128 stands for zero in the data rows.
Every row has a hidden score from 0 to 30. What is each row's score? 15 is about the middle. The score is a weighted sum of the row's numbers plus the product of two more (or one squared), each taken from its middle value.
(134 148 123 131 155 110 133 146 160 93 104 123 148 122 133 137 102 171 133 145 120 148 133 147) -> 18
(153 104 139 146 134 112 125 114 113 174 131 145 121 145 130 141 96 137 111 101 163 149 107 135) -> 27
(138 133 148 116 145 119 141 119 122 138 103 161 131 132 123 105 101 149 114 126 155 144 132 135) -> 17
(125 124 149 132 104 145 123 119 118 143 122 147 148 127 119 148 136 116 128 117 103 135 133 120) -> 14
(99 22 210 102 90 183 192 54 197 76 124 255 177 113 120 190 194 12 95 119 96 15 41 72) -> 18
(119 151 116 116 114 135 81 129 78 149 105 111 134 77 137 151 105 130 132 136 131 170 115 136) -> 22
(136 109 116 123 151 102 152 138 152 115 111 113 111 142 125 105 131 137 116 168 148 119 129 116) -> 18
(86 128 146 164 122 159 136 135 110 138 158 111 145 117 101 116 133 113 163 110 111 96 120 127) -> 13
(162 88 95 113 138 81 152 125 163 143 131 135 95 118 136 104 119 154 138 106 115 111 124 144) -> 23
(127 123 78 120 119 119 123 126 98 117 122 82 100 110 152 100 127 158 100 143 107 136 87 142) -> 25
(106 147 138 101 135 139 83 126 99 110 119 127 123 86 121 150 113 111 116 152 122 166 127 85) -> 13
(110 154 141 129 109 153 125 135 113 133 164 115 154 114 140 137 161 118 129 105 119 109 132 116) -> 14
(120 118 143 141 132 155 115 150 124 144 136 122 156 119 118 135 141 110 145 97 84 119 131 141) -> 10
(128 115 147 118 131 157 117 129 100 150 147 141 140 144 137 125 123 122 140 112 115 124 134 124) -> 6
(148 152 162 129 158 139 117 152 125 146 123 143 167 87 117 100 165 122 133 98 94 137 135 118) -> 20
(121 147 137 136 115 149 134 131 116 133 145 136 143 114 121 130 164 116 145 122 131 106 109 114) -> 15
(116 116 140 120 98 133 103 142 102 156 128 125 132 86 128 145 115 108 135 111 122 135 128 127) -> 23
(139 111 153 113 127 117 136 137 133 139 121 137 117 150 122 124 130 142 112 145 126 129 118 109) -> 20
(184 137 133 129 186 92 163 133 145 116 140 141 95 173 101 121 139 125 118 139 137 133 128 122) -> 15
(105 170 88 119 154 166 129 142 94 165 152 80 121 155 87 101 108 117 138 107 145 111 98 171) -> 24
(116 159 142 115 106 137 121 133 120 155 136 104 124 103 95 140 139 100 139 114 118 121 137 108) -> 19
(144 133 134 100 138 110 131 134 141 154 119 126 117 137 107 137 124 142 129 128 114 125 114 160) -> 17
(143 120 113 127 121 92 146 112 147 111 114 137 117 140 126 115 115 141 95 133 139 118 127 115) -> 25
(132 80 138 131 130 146 155 90 147 134 114 170 121 134 125 123 180 78 119 110 90 65 63 118) -> 23
(138 135 136 132 110 144 113 139 120 140 142 136 144 97 117 149 130 113 146 103 122 123 128 137) -> 15
(105 165 142 127 103 133 118 136 103 157 143 132 137 108 117 121 120 106 140 106 119 139 131 108) -> 18
(124 118 134 116 111 138 149 126 137 130 139 129 137 110 129 134 171 98 141 113 104 107 107 111) -> 18
(91 128 146 95 111 157 121 117 145 100 122 121 121 123 110 117 165 97 125 174 121 95 119 112) -> 9
(168 123 114 122 138 114 152 121 157 98 136 133 93 138 134 96 127 136 121 133 137 113 125 135) -> 20
(134 121 122 144 150 113 150 109 150 109 126 134 133 155 150 110 136 139 129 137 141 120 114 145) -> 14
(122 112 131 115 145 136 137 128 127 116 134 140 128 149 128 121 108 154 131 137 109 118 113 145) -> 10
(143 111 147 138 160 102 126 123 122 135 96 130 125 147 129 124 99 136 112 127 155 135 125 133) -> 18
(119 125 135 125 118 130 121 122 133 119 80 126 151 133 110 122 116 133 121 138 114 140 122 124) -> 14
(138 138 123 155 105 95 112 96 172 98 110 126 141 150 90 118 123 144 105 159 152 123 116 119) -> 29
(78 136 129 111 89 139 124 130 108 129 158 137 123 113 110 125 157 100 127 145 122 89 101 80) -> 22
(157 99 110 152 159 118 156 104 153 98 122 138 124 156 153 124 113 125 140 95 144 138 143 166) -> 6
(128 132 94 124 140 110 159 137 126 103 148 140 102 137 125 133 140 133 136 139 173 116 104 128) -> 16
(153 85 104 124 147 93 164 144 141 103 118 115 138 122 159 132 132 129 105 129 115 143 121 137) -> 26
(175 121 115 140 133 91 150 140 153 122 112 124 111 147 106 130 119 138 109 98 132 121 130 147) -> 24
(136 82 109 131 159 134 135 151 91 130 107 141 90 126 143 136 112 152 84 139 126 130 131 163) -> 16
(135 126 151 131 118 134 104 115 116 166 119 144 143 112 121 146 117 130 127 115 138 137 138 139) -> 19
(146 182 127 145 161 103 91 139 109 168 142 87 121 130 118 138 68 164 157 115 135 186 187 126) -> 8
(101 129 123 114 108 177 177 155 129 84 147 158 164 123 141 83 183 126 159 176 73 100 140 86) -> 8
(158 121 108 142 130 99 137 138 156 105 140 136 126 145 142 112 121 137 144 117 151 130 127 150) -> 15
(132 123 119 140 140 102 144 144 142 95 136 130 146 149 144 109 133 148 120 149 144 136 97 117) -> 19
(137 157 149 112 104 108 118 136 125 161 138 113 105 106 103 143 123 138 155 118 123 132 162 133) -> 20
(145 87 107 151 144 119 153 121 146 102 130 143 113 133 146 128 118 152 120 123 141 139 128 121) -> 15
(126 123 156 144 145 113 116 114 110 136 124 132 170 145 126 158 92 157 79 148 154 163 133 124) -> 20
(144 117 122 155 142 108 151 140 148 97 110 154 113 160 146 141 127 135 104 129 190 132 122 106) -> 19
(140 112 110 140 161 87 152 114 165 125 132 115 103 168 108 101 123 122 153 141 160 109 140 114) -> 14
(122 155 134 107 121 122 91 144 120 141 118 134 121 57 124 170 113 109 136 127 110 140 143 130) -> 29
(123 152 144 125 102 154 141 111 118 107 143 126 132 119 112 146 144 109 113 137 121 100 121 101) -> 19
(144 101 84 138 130 99 148 122 138 143 140 124 92 124 159 150 117 150 127 116 140 148 116 147) -> 19
(114 132 139 110 98 141 121 119 111 146 114 131 128 109 103 130 143 103 127 117 123 120 126 120) -> 21
(118 127 136 151 123 157 139 164 112 130 141 123 121 111 107 130 154 111 122 97 144 125 152 111) -> 16
(122 175 152 96 125 148 126 140 145 144 146 120 113 106 94 129 151 109 184 121 96 103 139 143) -> 8
(121 139 90 137 159 85 121 137 158 123 155 137 106 152 96 115 119 117 132 145 136 120 122 167) -> 5
(126 150 165 161 107 144 152 157 123 123 131 141 139 130 102 105 155 108 139 116 114 85 131 127) -> 21
(137 125 132 107 108 145 120 139 140 126 133 133 157 133 127 146 144 120 118 96 133 118 123 108) -> 14
(108 127 149 135 153 104 95 138 106 164 127 112 127 113 134 149 106 144 113 133 157 160 95 166) -> 22
(139 121 110 138 131 106 138 105 154 117 107 119 115 165 127 130 130 135 128 136 137 117 118 126) -> 18
(126 116 129 117 117 124 156 103 126 125 113 142 115 159 139 139 78 168 126 168 129 141 137 141) -> 13
(119 149 140 135 97 116 117 107 119 149 91 127 113 119 94 157 129 128 106 73 124 149 137 138) -> 18
(148 120 125 135 143 69 127 123 107 144 172 93 161 124 130 150 44 148 163 128 155 195 192 131) -> 21
(149 160 140 119 100 113 117 168 139 176 167 98 82 83 78 133 153 81 207 100 107 96 147 139) -> 23
(145 120 136 146 128 106 121 118 135 149 137 145 123 108 132 147 115 141 127 127 145 144 147 130) -> 22
(140 120 112 126 145 118 148 130 136 102 148 132 92 150 157 111 114 145 111 146 147 125 136 127) -> 13
(133 182 132 139 126 121 99 168 102 137 134 92 141 106 92 138 110 166 141 150 164 166 179 114) -> 21
(145 156 131 93 158 154 152 144 175 154 91 111 174 97 51 151 143 136 211 127 84 111 125 188) -> 14
(125 127 135 121 145 113 127 125 133 134 91 112 108 148 114 124 92 129 129 161 133 146 129 129) -> 6
(126 128 132 140 133 140 113 115 131 153 144 133 126 92 131 151 118 105 126 119 117 141 130 131) -> 14
(91 173 149 131 120 163 126 144 113 154 134 113 131 105 112 135 151 118 140 135 123 103 136 117) -> 17
(146 127 131 139 115 100 137 118 149 101 131 119 135 129 106 122 131 134 131 172 140 137 135 136) -> 20
(60 104 136 132 99 184 122 95 111 88 111 168 175 120 114 135 181 94 74 151 137 103 41 111) -> 26
(100 140 44 120 151 110 133 129 111 121 100 67 81 123 168 119 131 175 112 170 122 143 111 158) -> 17
(129 123 152 99 111 137 120 129 118 143 127 129 131 109 126 123 134 100 151 128 81 119 141 129) -> 13
(107 141 140 89 127 128 114 134 90 143 134 98 117 96 112 132 140 90 141 140 140 137 145 111) -> 18
(143 124 148 128 156 94 125 129 135 147 112 128 138 133 98 158 117 152 97 156 146 143 133 180) -> 19
(116 145 115 119 102 141 149 96 147 93 107 141 176 138 152 85 138 139 130 152 112 127 110 102) -> 17
(98 148 148 126 121 154 115 129 111 131 143 118 155 121 95 139 136 110 136 127 118 117 129 100) -> 13
(122 120 145 126 115 138 120 105 126 115 109 143 147 148 141 132 149 107 114 128 109 106 127 112) -> 14
(158 121 114 163 146 106 132 133 130 94 142 130 137 150 139 103 108 123 108 130 116 139 134 131) -> 14
(136 108 137 135 139 99 131 146 123 111 145 152 123 140 138 133 100 140 126 113 149 129 137 137) -> 18
(117 127 119 118 131 150 163 144 129 125 126 152 143 133 137 82 146 137 155 147 102 107 110 114) -> 12
(128 110 133 133 107 120 132 99 127 146 158 89 113 127 122 140 172 122 126 107 113 113 143 125) -> 19
(112 137 123 101 129 153 58 147 95 131 116 118 142 90 143 166 107 142 111 135 119 171 109 153) -> 11
(142 123 160 136 163 117 114 114 128 148 69 138 159 137 136 164 68 150 79 133 162 181 130 123) -> 11
(128 153 128 72 102 180 190 143 163 83 121 178 198 128 139 90 174 128 146 119 57 83 115 116) -> 7
(118 113 138 111 143 121 113 133 134 168 132 126 101 138 115 149 100 123 143 140 154 132 112 152) -> 12
(98 162 135 113 104 144 133 138 111 145 158 104 128 117 106 115 156 110 160 126 100 114 121 115) -> 15
(128 136 126 162 103 126 127 140 104 136 140 126 122 95 111 120 163 83 129 84 113 114 134 137) -> 25
(170 128 112 147 139 108 162 125 166 116 110 121 118 137 130 132 118 143 141 105 136 124 146 147) -> 17
(131 123 118 108 144 103 133 129 128 115 122 133 91 154 122 121 140 128 116 126 127 136 126 132) -> 12
(158 135 122 152 142 104 139 121 171 112 108 129 101 134 116 122 128 136 108 143 130 123 141 118) -> 13
(117 123 146 116 152 165 124 154 126 133 112 136 139 164 138 104 140 153 122 127 144 114 125 156) -> 9
(137 134 137 139 105 138 146 128 149 124 128 159 149 144 147 133 138 144 155 116 129 116 121 146) -> 13
(97 77 162 105 81 165 176 92 140 93 104 179 148 121 141 133 176 58 81 164 107 65 65 94) -> 25
(122 120 138 139 116 119 135 122 130 141 116 130 143 159 127 143 100 136 128 139 134 141 133 135) -> 14
(132 124 114 146 152 116 147 101 157 114 127 128 127 140 129 123 120 152 113 137 146 120 128 138) -> 17
(104 128 110 160 160 108 136 125 149 105 125 134 111 154 109 116 136 151 93 114 145 135 131 136) -> 9
(93 113 143 137 114 160 133 126 108 122 135 133 127 118 132 144 170 118 125 133 117 116 98 119) -> 15
(123 175 126 135 126 138 93 162 105 147 146 95 126 103 125 147 91 143 176 105 160 163 170 156) -> 13
(86 124 154 108 135 136 98 136 121 141 140 145 165 123 136 157 141 124 133 111 80 119 103 130) -> 14
(139 112 121 176 173 133 130 106 149 58 104 168 195 159 147 110 126 177 79 104 131 168 115 144) -> 12
(132 140 140 120 140 131 125 142 126 149 170 133 139 132 165 122 117 123 133 125 141 145 159 105) -> 8
(123 134 112 134 149 100 142 128 154 78 120 118 122 174 107 85 120 132 128 196 153 127 129 97) -> 10
(107 130 146 118 103 148 113 140 110 163 159 125 124 108 120 134 149 126 141 125 122 114 132 117) -> 15
(89 144 159 123 117 163 134 128 115 142 133 108 124 132 118 118 139 131 127 125 117 116 135 92) -> 15
(145 118 123 156 136 134 149 109 134 84 118 144 154 154 145 111 113 139 108 129 133 131 123 102) -> 16
(142 118 139 108 140 128 116 135 114 151 110 136 111 154 166 143 88 152 108 142 154 136 110 137) -> 16
(148 121 120 115 158 93 159 110 165 115 107 137 125 114 136 121 111 104 133 144 145 117 111 139) -> 16
(149 125 108 126 149 123 147 137 158 89 165 135 110 154 131 104 131 134 142 148 144 125 137 131) -> 6
(145 118 108 169 146 98 133 115 144 107 133 122 123 156 101 109 114 137 117 129 153 134 118 138) -> 23
(130 131 143 151 125 137 76 125 118 130 150 113 135 146 126 146 102 141 134 140 154 141 164 116) -> 8
(97 131 128 125 94 149 121 118 135 103 138 136 112 113 130 134 151 109 104 134 113 96 88 124) -> 20
(190 118 146 148 147 88 154 104 188 125 139 156 117 158 108 116 112 117 126 101 150 115 144 133) -> 21
(143 135 112 144 154 113 123 152 152 102 122 130 114 163 132 90 156 163 101 154 131 114 104 120) -> 19
(169 112 117 133 145 106 149 135 162 108 131 142 126 149 132 118 132 128 111 143 145 138 134 154) -> 13
(128 152 121 103 112 172 146 119 145 104 137 154 126 110 155 125 187 103 136 142 113 108 98 118) -> 9
(115 138 124 135 144 167 145 117 158 75 98 158 186 148 145 71 165 162 149 159 95 107 126 112) -> 5
(120 140 151 128 109 151 99 140 120 133 128 122 149 115 99 130 131 118 137 133 130 118 135 108) -> 15
(107 145 159 118 97 145 133 144 137 144 132 122 149 89 104 120 152 109 121 128 114 111 126 115) -> 23
(150 153 138 115 126 115 120 129 104 182 133 96 114 109 132 150 95 161 129 124 138 162 168 143) -> 19
(113 119 87 157 147 91 82 140 64 177 94 30 51 127 148 170 77 171 59 137 177 209 122 171) -> 21
(116 121 138 125 142 105 91 113 115 158 99 131 113 137 123 139 68 147 116 126 155 139 132 136) -> 13
(103 143 144 147 100 171 154 118 121 136 183 115 126 124 119 109 172 107 177 123 128 92 141 108) -> 5
(151 102 100 102 144 116 163 128 131 122 127 123 107 94 152 138 122 135 119 131 112 125 105 150) -> 22
(132 133 139 131 129 144 101 122 128 154 130 139 135 119 120 162 114 119 127 93 113 137 115 128) -> 13
(112 143 158 96 116 142 122 109 125 160 118 130 129 119 127 144 112 135 118 161 101 136 159 122) -> 6
(136 117 112 138 135 105 139 132 163 107 134 140 97 154 138 132 109 136 110 148 126 134 138 156) -> 4
(139 132 108 160 141 112 124 124 148 77 141 128 121 156 137 102 124 148 129 146 154 128 122 127) -> 14
(123 166 110 115 122 130 178 104 168 82 75 118 169 134 122 70 176 136 155 160 87 95 128 108) -> 13
(107 162 134 135 125 150 123 149 124 147 162 97 102 124 107 100 163 103 173 122 144 114 143 118) -> 10
(136 138 147 116 121 150 126 136 130 117 128 145 134 112 131 132 146 118 144 121 117 129 146 115) -> 12
(110 145 149 140 117 155 133 121 155 121 126 137 151 98 123 124 146 106 132 141 133 124 106 127) -> 16
(97 171 79 139 118 134 36 130 78 146 129 94 128 96 158 158 121 144 134 165 105 181 112 147) -> 13
(128 126 132 129 106 143 111 112 109 139 123 135 143 116 141 153 129 102 136 118 133 142 128 110) -> 14
(115 151 142 139 121 151 105 140 106 104 116 120 149 108 140 128 114 130 124 118 136 165 158 130) -> 10
(144 97 108 132 134 95 161 120 126 113 101 135 92 143 167 128 128 145 93 139 139 132 135 108) -> 22
(100 113 150 131 135 110 121 118 108 134 97 140 150 145 129 131 93 149 104 121 169 163 108 113) -> 21
(132 135 143 143 148 134 110 146 114 130 124 130 118 133 125 102 109 148 95 141 136 134 126 139) -> 17
(167 112 68 143 183 131 168 98 140 129 132 109 104 136 130 124 73 137 100 155 172 144 125 188) -> 15
(142 132 115 145 129 108 134 133 151 111 100 160 137 174 116 111 122 124 115 136 135 132 131 117) -> 11
(209 110 190 141 139 79 172 93 220 108 155 179 143 174 75 116 98 91 179 83 168 90 180 129) -> 16
(109 137 157 127 122 145 119 129 116 131 129 126 130 98 125 104 145 111 115 123 114 122 145 111) -> 14
(176 144 70 93 127 48 159 118 153 174 158 89 0 153 133 126 107 117 171 80 121 96 158 165) -> 15
(117 122 156 123 121 165 122 113 117 115 117 145 189 102 130 123 152 142 91 146 137 134 118 110) -> 20
(117 110 137 104 113 146 120 146 139 107 126 179 124 108 132 143 143 95 153 104 146 126 89 118) -> 14
(123 113 69 104 138 106 136 93 116 103 100 96 95 155 185 132 127 156 114 166 123 142 102 105) -> 15
(129 155 155 137 120 135 104 129 115 150 130 142 119 127 124 154 135 102 141 123 123 131 142 128) -> 11
(72 145 141 115 131 160 128 145 111 129 134 127 162 107 131 117 127 140 110 161 155 135 123 108) -> 17
(149 171 113 126 141 126 107 163 116 170 158 106 108 120 176 131 117 168 161 121 156 166 185 123) -> 11
(115 148 149 103 123 130 115 130 115 149 128 132 127 119 154 112 136 90 166 93 107 118 130 128) -> 9
(105 151 137 125 114 142 104 127 117 129 138 159 153 102 102 151 137 115 121 127 122 133 126 110) -> 17
(147 98 107 127 126 107 154 103 143 99 128 119 118 142 134 113 104 123 117 132 117 126 130 120) -> 18
(178 116 114 116 144 100 160 105 150 111 110 92 125 152 162 118 107 116 145 111 135 131 135 126) -> 14
(92 137 114 107 119 131 99 114 97 141 92 126 132 91 127 198 125 144 147 77 139 161 116 132) -> 24
(106 103 137 143 122 157 129 92 113 93 119 145 151 137 133 120 144 99 71 143 140 114 85 107) -> 27
(122 121 143 103 113 133 121 126 127 150 136 140 112 149 148 174 99 126 160 149 116 152 149 138) -> 4
(148 88 122 162 113 88 125 102 167 121 107 145 99 134 144 133 128 138 125 130 129 132 125 88) -> 22
(130 118 123 156 162 116 142 117 142 99 126 130 157 141 130 113 121 143 101 124 134 135 119 113) -> 18
(129 132 127 115 125 124 81 123 106 153 113 127 107 107 123 151 115 112 144 112 118 144 138 151) -> 11
(146 118 137 109 143 135 126 142 151 122 79 153 120 135 124 124 125 144 141 126 108 135 141 136) -> 6
(172 84 107 139 149 110 155 91 152 100 120 142 158 144 145 132 124 131 103 104 126 137 126 137) -> 17
(123 157 132 133 129 138 110 128 122 159 135 125 118 123 125 154 133 154 154 96 126 164 163 150) -> 8
(103 134 145 134 116 156 136 138 102 136 157 133 159 107 130 122 150 95 113 144 131 126 122 105) -> 17
(127 101 120 135 142 92 164 107 125 124 90 124 124 152 93 154 87 128 99 132 138 138 125 121) -> 22
(110 137 138 108 100 171 133 146 117 139 152 132 137 98 130 107 161 102 146 113 135 130 121 132) -> 12
(143 166 123 105 104 137 125 123 147 119 101 145 113 129 138 97 143 154 115 140 116 115 116 139) -> 19
(175 117 106 145 127 88 138 128 159 103 132 125 93 145 119 115 121 146 122 111 129 116 139 148) -> 21
(115 153 137 155 111 118 133 103 117 151 149 112 137 117 104 146 141 119 95 106 102 111 152 124) -> 23
(84 142 129 157 122 162 118 129 90 123 154 111 130 149 140 110 157 112 141 121 106 110 131 95) -> 8
(137 150 133 127 110 135 106 143 148 148 148 115 92 136 95 127 130 133 170 119 141 127 145 117) -> 12
(108 115 41 139 151 117 131 148 99 132 112 100 61 119 168 111 134 155 103 144 119 141 92 122) -> 20
(15 88 151 97 114 186 117 87 174 48 143 228 159 139 88 141 238 12 117 201 120 3 0 100) -> 11
(115 143 153 109 137 147 128 126 131 143 117 115 145 109 119 131 151 127 134 130 113 119 149 112) -> 14
(133 139 138 114 118 137 133 125 128 123 138 139 122 123 137 150 151 120 134 129 130 128 127 104) -> 14
(112 228 68 173 149 95 50 207 61 164 150 18 99 131 137 92 70 218 139 150 160 220 211 165) -> 8
(123 132 138 119 117 145 104 118 120 157 126 116 121 78 126 149 116 123 144 98 121 133 125 91) -> 20
(120 129 140 131 128 162 112 144 108 162 128 146 147 106 121 142 152 126 112 101 107 129 125 127) -> 15
(145 122 113 121 138 102 153 87 169 76 129 125 116 152 130 124 120 145 127 128 140 133 141 101) -> 15
(135 122 127 153 135 134 128 108 136 133 103 168 142 155 151 117 120 157 109 120 128 132 116 153) -> 15
(148 115 107 127 141 97 168 147 144 103 107 142 111 132 141 140 99 175 97 151 123 138 134 136) -> 24
(107 104 125 117 96 144 114 145 106 162 135 127 120 70 115 134 143 111 129 127 132 122 133 112) -> 25
(141 133 113 149 126 114 141 149 131 77 139 130 137 141 131 116 123 138 118 139 139 139 131 132) -> 16
(104 128 138 94 96 148 111 117 127 153 134 142 139 80 113 120 139 120 140 106 116 118 137 120) -> 19
(121 146 150 121 135 147 105 128 121 144 127 151 146 106 133 137 127 121 119 100 114 140 145 136) -> 9
(154 130 102 150 141 103 126 131 142 92 128 123 120 170 115 112 135 116 146 131 129 131 126 165) -> 9
(125 131 140 120 120 132 103 109 122 136 105 153 127 129 120 135 118 112 103 106 114 134 149 129) -> 7
(159 103 109 132 161 119 152 125 163 106 130 144 122 134 129 132 127 136 112 122 132 129 129 149) -> 12
(167 119 110 139 118 95 156 127 142 106 142 127 94 132 141 137 116 124 137 108 147 139 134 146) -> 19
(136 118 118 135 147 106 139 96 140 142 93 158 113 132 130 106 121 146 124 125 116 133 149 119) -> 9
(100 123 198 141 107 176 168 127 131 116 128 145 162 155 106 111 167 108 139 126 128 78 131 84) -> 14
(155 88 137 105 142 127 178 127 140 147 114 160 136 116 158 107 141 142 101 138 79 113 114 110) -> 21
(122 118 107 97 115 117 158 124 134 122 111 105 114 134 147 150 121 138 96 139 116 135 128 132) -> 17
(148 112 109 119 135 130 166 113 150 106 134 157 156 134 164 126 121 159 118 136 132 141 109 148) -> 12
(116 125 168 115 117 135 188 126 154 149 174 130 135 127 103 131 137 98 197 99 143 69 146 99) -> 13
(111 156 133 109 111 149 137 147 110 145 157 115 135 116 109 123 137 102 141 136 124 118 149 127) -> 12
(123 147 147 105 122 139 99 141 91 140 131 155 148 100 129 146 132 109 133 130 118 135 125 135) -> 17
(124 130 116 110 126 164 147 129 147 94 118 136 171 132 142 84 152 160 158 165 109 115 120 141) -> 5
(126 121 145 102 123 116 110 90 128 178 112 148 119 139 152 165 76 155 127 133 141 150 150 145) -> 8
(197 96 218 154 145 98 173 110 221 109 122 203 173 175 45 117 105 91 140 117 150 92 162 133) -> 14
(194 198 134 120 133 86 79 196 63 214 132 44 85 135 113 144 49 215 170 103 143 234 255 164) -> 12
(139 124 134 120 131 121 139 121 147 159 129 125 95 112 113 121 103 130 149 122 124 120 136 158) -> 14
(137 98 100 111 149 117 163 142 153 102 126 135 118 132 123 116 118 144 107 155 137 118 118 124) -> 16
(108 142 145 127 120 155 129 127 110 139 120 128 163 102 132 143 146 126 120 112 99 127 143 122) -> 19
(184 88 180 184 148 89 143 118 197 98 168 189 152 194 112 114 108 108 147 92 180 106 167 113) -> 13
